In the rows, zero is written as 128.
which system made each run:
Z, run 1 (11 x 20):
[[130 144 143 129 143 128 113  87 126 147 102  80 161 160 147 107 111 141
  149 131]
 [151 113 144 177 116 121 110 139 151 118 112  94 103 128 125  98  97  95
  113 104]
 [139 122 163 103 106  99 180 145 115 121 106 151 102 113 118 122 113 114
  124 114]
 [ 79 119 101  90 114 103 142 118 121 104 122 129 157 114 131 135  96 148
  129 117]
 [128 117  85 130 134 125  74 146 159 106 125 148 130 138  84 143 137 139
  116 114]
 [153 128 149 113 146 136 105 150  91 162 121 155 142 152  87 144 142 149
  134 141]
 [112  93 143 146 134 151 127 134 104 159 154 101 174 140 158 105 116 147
  142 146]
 [144 100 138 148 120 133 137 128 183 128 134 125 129 144 154  73 152 102
  138 116]
 [143 149 156  98  97  98 152  95 129 139  83 133 127 137 138 115 126  86
  135 102]
 [107 120 112 116 106  97 109 117 107 110 105 104 124 103 147 156  80 101
  112  84]
 [121  93 119 104 134 126 105 172 137  95 121 153 102  96 106 166 128 134
  102  98]]
S, run 2 (11 x 20):
[[118 144 185 122 113 156 126  80 119 152 194  56 113 126 113 116 100 115
  185  82]
 [167 116 120 177 154  98 126 178  92 132 100  74 125 142 194  77  95 151
  122 135]
 [127 109 143 138 148  90 174 146 197  75  98 188 103 122 110 101 153 125
  100 167]
 [ 87 187 108  73  89 133 139  98 159 114 116  89 109 112  73 133 132 135
  136  76]
 [168 137  56 144 125 124  64 145  67 125 123 119 131 136 125 166  69 140
  131 119]
 [132 117 182 137 166  93 135 137  89 137 170 208 126 131 102 151 133 133
  129 182]
 [ 72 175 160 103 112 142 168 115 119 187 122  95 174 142 118  92 169 144
  117 134]
 [161 112  64 166  90 165 103 109 152 140  79 121 158 159 168 114 118  85
  116 142]
 [141 105 170 142 117 109 140  87 156 100 162 163  84 105 149 146 118  52
  146 114]
 [ 99 154 138  92 135  90 146 148 106 134 146  73 100  92 177 114 141 148
  129  68]
 [154 105  56 114 162 129 106 183 137 102  86 149 127 125 156 150 155 183
  106 138]]
W, run 3 (11 x 20):
[[ 88 162 159  99 167  96 148  82 129 135 194 125 157 154  95  94 141 187
  185 152]
 [146 149  78 176 141 176  51 138 152 165 120  71 159 177 128  92 165 146
  124 124]
 [184 147 124 171  94 113 137  90 114 143  66 146 129 152 168 117  97  47
  114 155]
 [ 27 129 146 137 103  99 178  87 147 111 161 121 150  82 164 121 113  96
  105 144]
 [100 122  35 117 113 133  97 164 165 105 160 160 117 101 141 149 184 138
  102 101]
 [183 168 121  95 163  95  96 108  84 123 114 195 100 135 117 201 141 127
  142 145]
 [ 98 153 167 145 170 177 119  94  91 145 177  79 135 121 113 176 106 171
  145 172]
 [176 122  74 164 101 216 144 134 163 136 146  91 118 144 125  98 137 138
  160 147]
 [177 160 143 125 121  87 177  66 166 121 106 141 116 167 141  71 129 101
  183 135]
 [ 55 161 151 161 161  78 112 103 170 118 135  76 138 121 159  82 146 119
   99 109]
 [125 152  50 168 119 113  95 175 131 115  90 133 110 101 162 147 145  98
   50 122]]
F, run 4 (11 x 20):
[[113  65  97 147 111 221 137 158 187 153 132  98 191 161 122  64 156 165
  136 156]
 [173  74 188 152 109 128 130  85 196  95 120 159 111 155  64  89  75  74
  167 126]
 [ 98 150 229 120 169  71 138  76 129 109 119  45  92 104 175 125  96 116
  140  79]
 [148 149  84 155 163 103 138 204 143 107  73  75  76 104 196 100 168 156
   70 115]
 [148 162  66 104 123 127 142 153 131  70  68 193  89 103  54 199 121 146
   83 164]
 [ 50 175  84  92 114 137  92  98  87 134 169 106 175 126  57 168  94 183
  140 123]
 [157 148  72 202 121 136  96 132  92 174 215 121 166 175 134  69 114 141
  173 159]
 [166 110 171 162 120 144 198  61 118 143 146 183 146 146 171 125 116  74
  163 216]
 [ 45  93 179 109  97 147 181  77 178 132  87  85 174 112 191  98 142  83
  106 113]
 [141 104 101 136  83 103 104 156 204  96  86  98  77 106 148  88 145  60
   94  30]
 [167 167 118  77 149  95 100 124 124  78 123 151  28  85 121 222 142 111
  127  70]]
X, run 5 (11 x 20):
[[125  65 125  89 117 198  86 133 175 141 163 159 143 134 104 157 186 125
  149  91]
 [172 136 209  96 154 164  93  94 104 180 128  82 115 153 129 146 149 124
  177  87]
 [141  88 187 154 171 121 131 147  96 144 107  61 119 121 218 115 108 133
  117 121]
 [149  84 156 144 131 129 195 186 162  90  97 116  75  96 137  92 116 136
  105 139]
 [138 143 136  72 132  90 169 155 124  81  96 126  86 109  62 128 101 181
  137 106]
 [122 143 101 133 171  60  59 168 103 112 136 150 129 139  88 131 111 171
  115 114]
 [139 147 124 182 137 120 100 161 100 165 154 179 151 163  70 108 145 121
  101 175]
 [108 120 139 119  88 144 163 104  88 176 118 146 208 160  96 103  96 130
  138 172]
 [114  57 120 113  86 124 116  89 161 127 111 142 195 158 156  91 101  93
  153 101]
 [165 124 163 118  91 101 132  91 173 130 117 144  98 134 149  97 150  46
  152  68]
 [130 173 145  80 114  74 165 132  94 146  98 118  87  93 186 146 157  94
  115  74]]
W, run 6 (11 x 20):
[[141 184  97 122 118 110 116 124 120 125  87 140  98 120 129 164 149  97
   94 116]
 [106 137 125 122 155 116 132 104  96 104 142 121 119 102 161 180  96 144
  132 147]
 [132 124  96 155 140 157 131 148 138 113 186 137 114 121 102 136 130 156
  137 158]
 [170 180 105 111 119 143 150 109 120 140 121 131 121 160 101 116 138 149
  170 142]
 [128 144 136 145 154 122 117  77 140 133 129  87 154 160 154 100 111 143
  158 142]
 [121 139 110 197 109 132 116 131 162 130 134 112 130 137 138  88 136  84
  101 137]
 [112 168  96 119  93  93 164 116 125 127  99 151 127 112 163 135 140  90
  102 131]
 [ 77 121 102 113 155  94 114 108 127  96 146 156 142 102 159 167 124 142
  118 144]
 [131 145  87 141 138 149  92 141 120 122 171 161 111 120  90 177 142 139
  123 148]
 [170 174 116 110 123 163 145  97  88 157 143 126 122 139 120 159 126 146
  168 154]
 [136 120 136 149 151 168 142  84 151 128 163  95 145 153 153 105 125 148
  183 164]]
N, run 7 (11 x 20):
[[ 79 124  84 167 132  88 113 190 101 129 164 108 150 108 160  90 123 147
   81 126]
 [103 123  73  95  99 151 155 139 123 156 125 196 179 131 140 139 178 134
  111 166]
 [102 100 186  84 107 138 101  82 117 166 117 154 181 150 106 150 120  95
  139 108]
 [163 122 157 160 111 117  72 152 110 171 148  94 118 151 118  90 122  92
  136  66]
 [175 139 118 127 112 124 164 185  72 155 122 122  95 110 189 126 145 124
  118 117]
 [ 90 102 166  66 147 144 155 154 130 127  93 115 123  93 157 165 167 161
   97 114]
 [117 113 110  94 134 154  65 153 150 119 115 125 122 129  60 162 146 155
  116  84]
 [163 131  89 118 125 116  99 140  56 130 134 144 137 139  96 162  72 155
  148 135]
 [102  79 146 144 149  95 144 159  85 135 128 130 180 134 152  92  89 168
  123 161]
 [125  94 128 135 108 134 148 169 161 146  91 163 167 158 104  74 159 128
   98 145]
 [156 131 148  85  76 113 147 117 124 144  60 162 128 139  94 134 120  73
  118  97]]
P, run 8 (11 x 20):
[[169 125 118 135 166 159  73 140 118 141 117 127 130 159 117 152 147 154
  133 138]
 [144 151 190 133 128 141 133 130  89 163 113  99 113 130 104 142 119 117
  120 128]
 [130 116 158 122 122 131 177 130 137 128 110  77 126 129 144  78 109 146
  152 120]
 [154 121 129 150 148  93 124 126 181  89 109 132 104 144 114  84 118 129
  145 123]
 [ 94 156 141 109 128  73 110 113 139 114 114 143 122 121  95 133 137 112
  106  99]
 [ 95 117  82 103 108 102 110 153 100 129 117 124 157 118 151 138 114 142
  106 102]
 [138  87  98 144 129 131 114 172  95 126 145 170 136 127 125 151 111 141
  110 153]
 [104 104 159 124 120 160 138 123 117 149 164 157 149 128  92 141 133 133
  133 157]
 [129 108 145 139 123 158 121  91 141 164 137 108 168 163 150 101 131 116
  160 134]
 [172 129 158 163 128 120 126 103 146 133 108 129 107 145 164 111 135  73
  129 132]
 [111 140 158 110 127 108 165 124 161 111  99 127  92 102 155 130 162  93
  104 105]]
G, run 9 (11 x 20):
[[ 88 105 144 117 159 131 162 130 122 107 179 118 112  84 183 150 130 156
  132 138]
 [120 145 112 110 157 143 139 166 161 122 137 139 110 129  76 120 185 189
  123 141]
 [157 131 114 108 129 139  90 121 103 133  72 146 149 155  70 170 101 142
  121 146]
 [100 118 147 171 124 127  98 101  97 147 147  83 168 136 133 121  67 116
  133 135]
 [134 119 112 159  94 131 168 154 138 145 160 105 135 137 144  49 124 125
  141 119]
 [156 101 127  98 109  97 173 112 162 102  92 188 126 138 139 108 137 105
  149 130]
 [100 144 153 116 145  78 103  96 155  93 122 140 102 108 125 154 139  97
  115  94]
 [114 174  90 127 123 120 104 172  85 140 142 108  91  94 125 165 142 133
   93  94]
 [123 112 113 104 143 158 142 157  69 157 138 149 157 123 153 176 141 165
  116 170]
 [100 107 168 141 159 167 111 115 146 159 150 127 170 159 101 117 156 152
  134 162]
 [171 123 138 144 103 153  99 129 153 155 104 100 134 173  88  86 117 107
  146  98]]
F, run 10 (11 x 20):
[[165 148  97 114 108 104 140 125  69 137 161 148 130 144 124 125  87 139
  172 128]
 [ 95 106 134 140 152 112 130 109 101 142 167 161 174 130 176 142 127 131
  133 174]
 [111 130 151 141  96 136 150 128 149 169 111 139 160 141 130  87 170  90
  102 132]
 [153  96 135  89  81 131 135 116 135 129  87 132 123 128 137 132 107  83
  142  74]
 [108  93 147 116 145 108  93 142 131 108 153 124 102  94 162 164 135 115
  116  77]
 [143 159 128 107 156 124 121 171 130 141 137 137  90 123 122 131 199 156
  119 111]
 [166 127 107  88 148 153 118 135 109 134  89 146 142 154 104 160 136 180
  147 147]
 [104  92 151 150 150 153  89 135 108 140 147 114 161 142  91 140  93 154
  124 151]
 [141 127 176 161 122 122 163 141 114 152 153 103 124 147 105  69 110 128
  144 144]
 [145 103 152 120 128  85 185 115 124 110  93 132 135 133 172  92  91 128
  145 144]
 [ 79 113 141 136 135  76 125 138 146 107  88 138 135 102 151 129 129 102
   69 116]]
Z, run 11 (11 x 20):
[[214 109 138 155 101 140 115 155  92 163 150 170 104 148 122 132 128  75
  143 123]
 [ 92 102 186  95 140  95 172 119  84 152 168 129 143 107 205 126 133 124
  146 121]
 [ 77 114  97 117 112 131 117 131 195 109  96  93 144 112 175 113 169 116
   97  85]
 [187 133 116  97 121 144  98 105 146 113  48 153  98 144  96 176 133  97
  121 110]
 [122 120 171 101 138 136 107 118  64 134 152  94 119 112 109 179  66 148
  154 107]
 [117  89 110 137 151 138 129 202 143 120 163  85 113 109 137  94 140 186
  124 108]
 [166 125 131 109 156 125 162 126 174 116  70 159 134 166 117  92 160 170
  147 166]
 [112 152 155 148 119 115 119  63 131 139 108  95 169 161  99 101  65 118
  149 144]
 [137 122 113 179  91  97 113 163 127 127 151 115 106 122 110  86  89  83
  108  92]
 [133 113 138  95 116  72 172 157 105 121 122 203 119 116 138 129 140 124
  119 137]
 [ 50 118 107  90 123 118 113  94 129 122 125 143 188 118 136 153 129 135
  115 132]]
S, run 12 (11 x 20):
[[124 133 119 134 108 136 168 105 162  87 117 110 101 105 124 131 100 109
  131 133]
 [112 147  87 134 132 102 121 124 129  95 161 106 107 109 134 124 102 146
  140 112]
 [155 159  98 124 171 103 117 147 109 115 144 145 106 135 118 139 138 172
  140 147]
 [113 162 140 114 156 132 141 111 112 137 104 139 140 129  97 158 131 160
  117 168]
 [ 97 156 109 157 110 157 119 109 117 156 135 112 158 135 111 139 119 119
  108 163]
 [150 144 114 165 101 145 153 100 119 147 157 141 130 141 147 115 119  90
  143 159]
 [121 144 142 129 133 101 164  88 135 123 138 122 124 127 188 111 132 105
  149 134]
 [114 154  99 133 140 105 119 126 156 107 117 112 108 115 177 129 163 120
  112 110]
 [145 145  91 113 138 147 127 142 139  99 127 134  83 100 134 178 152 139
  119 130]
 [102 130 116 104 150 159 130 125 107 113 157 118 120 104 121 186 119 168
  136 147]
 [110 133 117 155 157 162 118 139 109 150 175 108 150 139 121 133 136 176
  136 166]]
N, run 13 (11 x 20):
[[174  48  97 113  57 151 151 195 123 117 170 140 101 112 109  99  89 110
  157  67]
 [162 131 163  40 157  63 185 157  91 132 122 158 108 135 145 105 160 189
  173 107]
 [106 151 146  97 177 106  83 155 135 140  22  79 148 148 125 124 164 179
   79 107]
 [134 112  64 156 103 139  56 171 109 109  75 162 128 116  92 189  96 100
   57 126]
 [ 80  97 129 115  88  92 157 153  57 123 183 183 153  95  98 152  65 124
  122 133]
 [ 85  94 122  93 110 104 140 149 120 163 150 123 204 154 137  47 141 172
  157 102]
 [183 123 119 111 121 118  97 132 129 174  65 175 160 183 146 108 182 101
  123 113]
 [134 133 207 124 108 110 121 143  67 169  78 129 112 113 123 169 122  60
   77 103]
 [ 96  98 129 118  83 137 122 196 111 140 142  73  99  79 135 124 121 116
   88  50]
 [140 110  71  55 127 127 125 179 100 126 150 164 117 113 150 162 174 171
  139  89]
 [103 127 153  67 177 119  91 136  73 159 114 146 167 146 113 181 146 194
  128 136]]
X, run 14 (11 x 20):
[[114 156 141 100 126 143 117  87 181  97  83 137 103 118  66 173 139 116
  113 128]
 [ 97 165 114 136 127 117  82 118  89 139 170  75 118 110 122 155 100 125
  127  88]
 [164 115  80 174 136 148 125 150 110 143 181 146 125 134 174 134 138 131
  137 170]
 [117 131 150 112 144 165 178  91 159 124 114 140 144 138 121 130 151 157
  143 192]
 [ 99 131 117 114 121 138 105  98 159 109  93  56 148 133 120 112  94 146
  137  94]
 [179 128 101 173 120 116  93 117 138  98 136 121  84 124 141 140  91  84
  132 108]
 [123 175 140 131 137 102 185 111 112 122 167 150  94 108 141 135 139 124
  137 163]
 [ 90 150  69 109 131 132 145 145 138 121 120 112 153 119 145 123 157 180
  113 138]
 [140 130  82 143 128 165  76 122 161 112 106 142 128 142  91 169 129 118
  113 138]
 [111 151 161 145 127 138 116  79 107 139 173 114 127 125 102 156 103 106
  149 140]
 [124 128 102 144 124 139 142 119 116 146 169  91 150 133 194  96 122 140
  158 136]]
G, run 15 (11 x 20):
[[175 137 102  98 133 156 127  56 109 135 165 205 153 163 131 179 132 128
  196 184]
 [134 201 159 180 183 102  90  62 144 155 141  82 139 172 134  88 154 126
  148 150]
 [173 179  80 189  80 148 150 143 136 145  70  98 105 136 147  92 126  75
   91 142]
 [118 121 118 111  85 162 193  60 142 103 119 144 125  98 196 173 112  73
  139 157]
 [ 98 163 105 117 162 144 116  80 201  96 182 102  97 113 156 136 191 139
  159 113]
 [200 203  57 134 151 148 111 150 123 117 112 134  66 140 100 165 160 153
  127 146]
 [128 172 127 134 155 154 144  74  75 138  98 116 149 133 143 191  90 151
  127 211]
 [ 77 162  91 183 124 184 124  90 169 148 155  70 175 149 122  91 134 143
  126 175]
 [195 137  50 152  66 176 149 101 164 127 132 140 131 159 109  92 120 103
  170 144]
 [167 155 134 131 135  96 152  24 147  98 119 140 115 143 175 129  96  90
  187 147]
 [111 211 102 172 143  86 137 102 178  92 134  90  76 108 166 103 157 104
  106 125]]
P, run 16 (11 x 20):
[[129 180 108 164 122  79 121 163 111 125 111  93 108 132  87  82 100 138
  103 111]
 [ 95 147 109 119  98  75 171 133 105 104 104 145 145 113  93 114  66 141
  110 150]
 [ 81  92  86 133  99 119 115 113 135  92 173 136 157 110 109 130  68 127
  136 124]
 [117 130  86 155  97 117 104 118 122 148 198 178 154 141 113 125 132  92
  141 139]
 [101 143 125 139 118 133 146  86 101 154 153 164 168 129 166 149 138  96
  121 175]
 [120 116 112 160 110 182 135 107 152 132 135 112 132 113 180 151 135  90
  117 150]
 [168 144 112 125 111 173 150 119 157 135 126 146  93 128 134 143 179  94
  135 129]
 [145 168 134  82 157 144 147  95 137 127 116 114 101 124 159 167 169 147
  150 127]
 [146 159 116 131 166 150 101 144 125 125 117  67  88 118 147 152 145 164
  127 107]
 [160 176 117 125 133 130 145 170 106 135 107  99  93 130  83 121 126 167
  122 134]
 [121 149 136 109 137 120 158 120 106 110 109  97 126 129  84 126  77 181
  149 141]]

runs to name:
run 17 (2 x 20):
[[141 105 126 114 118 148  87 118 119 145  94  95 141 140 140 146 109 113
  129  86]
 [154 106 142 142 141 112 102 169 104 134 155 151  98 120 136 141 125 117
  119 117]]
  N
run 18 (2 x 20):
[[138 138  90 103 103 142 140 128 139 129  67 123 159 159  95 107 122 156
  130 139]
 [153  94 142 130 126  92 109 112 128 108  83 165 134 144 128 141  88  93
  123 126]]
  N
run 19 (2 x 20):
[[122 137 167 118 205 115 132  93 160  95 110  89 107 117 196 145 158 163
  139 137]
 [119 170 103 178 163 168  90 132 181 101 133 110  95 131  75 154 157 143
   98 161]]
  N
run 20 (2 x 20):
[[108 136 133  84 113 101 147 166 139 132  79 148 132 127  76 110 157 147
   96 109]
 [142 121 103  97 118  91  79 143  88 130 109 138 142 146 100 142  88 139
  135  88]]
  F
run 21 (2 x 20):
[[139 148  94 127 134  84  92  27 145  87 197 186 126 136 155 160 107  88
  191 130]
 [ 93 198 165 196 173 104 123  74 113 164 214  90 145 146 150  90 138 125
  147 171]]
  N
run 22 (2 x 20):
[[ 74  45 171 118 108  83  97 120 160  81  98  92 132  96 137 123  61  93
  106  47]
 [144 172  62 141 119  65 102 190 134 125 191 177  89 126  97  85 176 130
  121  86]]
  N
run 23 (2 x 20):
[[ 74 213  79 116 121  64 122 115 120 102 139 127 118 108  74 129 115 151
  108 121]
 [ 73 152  41 135 119 106  99  82 115 115 139 121 194 135 175 145  98 139
  126 149]]
  N
run 24 (2 x 20):
[[117  75 163 146 167 113  48 115 144 164 127 151 186 163 182 119 170 102
  115 119]
 [171 120 210 132 110 161 130 163 113 183  85 125  93 134 110 132 169  68
   94  99]]
  F
run 25 (2 x 20):
[[166  99  88 133 138 115 117 169  57 151 121 131 168 149 176 124  94 165
  137 151]
 [112 102 183 132 160 109 137 112 174 124 124 201 150 151 114 116 175 118
  121 172]]
  S
run 26 (2 x 20):
[[162 121 120 149 122 148 105 124 164 127 103 168 110 140 118 146 159  78
  110 136]
 [118 144 158  71 119 140 147 108 120 145 113 135 117 113 143 174 161 112
  132 105]]
  P
run 27 (2 x 20):
[[186 129 159 160 124 155 124 104  77 190 171 147 150 174 122 111 121 106
  173 166]
 [139 137 185 145 129 119 159  92 154 167  83  85 151 168 175  52 144  98
  143 132]]
  G
run 28 (2 x 20):
[[113  88 165 141 117 161 183 184 126 125 159  75  86  82 142 104 120 141
  113 118]
 [119  80  84 114 124 131 172 158 167  85 129 111 141 129 140  74 105 197
  158 133]]
  S
run 29 (2 x 20):
[[121 136 102 159 102 147  88  90 130 166 121  79 158 144 216 119 146  60
  125  97]
 [149 119 142 135  97 170 185 101 151 122 117 134  88  94 193 163 147  52
  120 138]]
  X
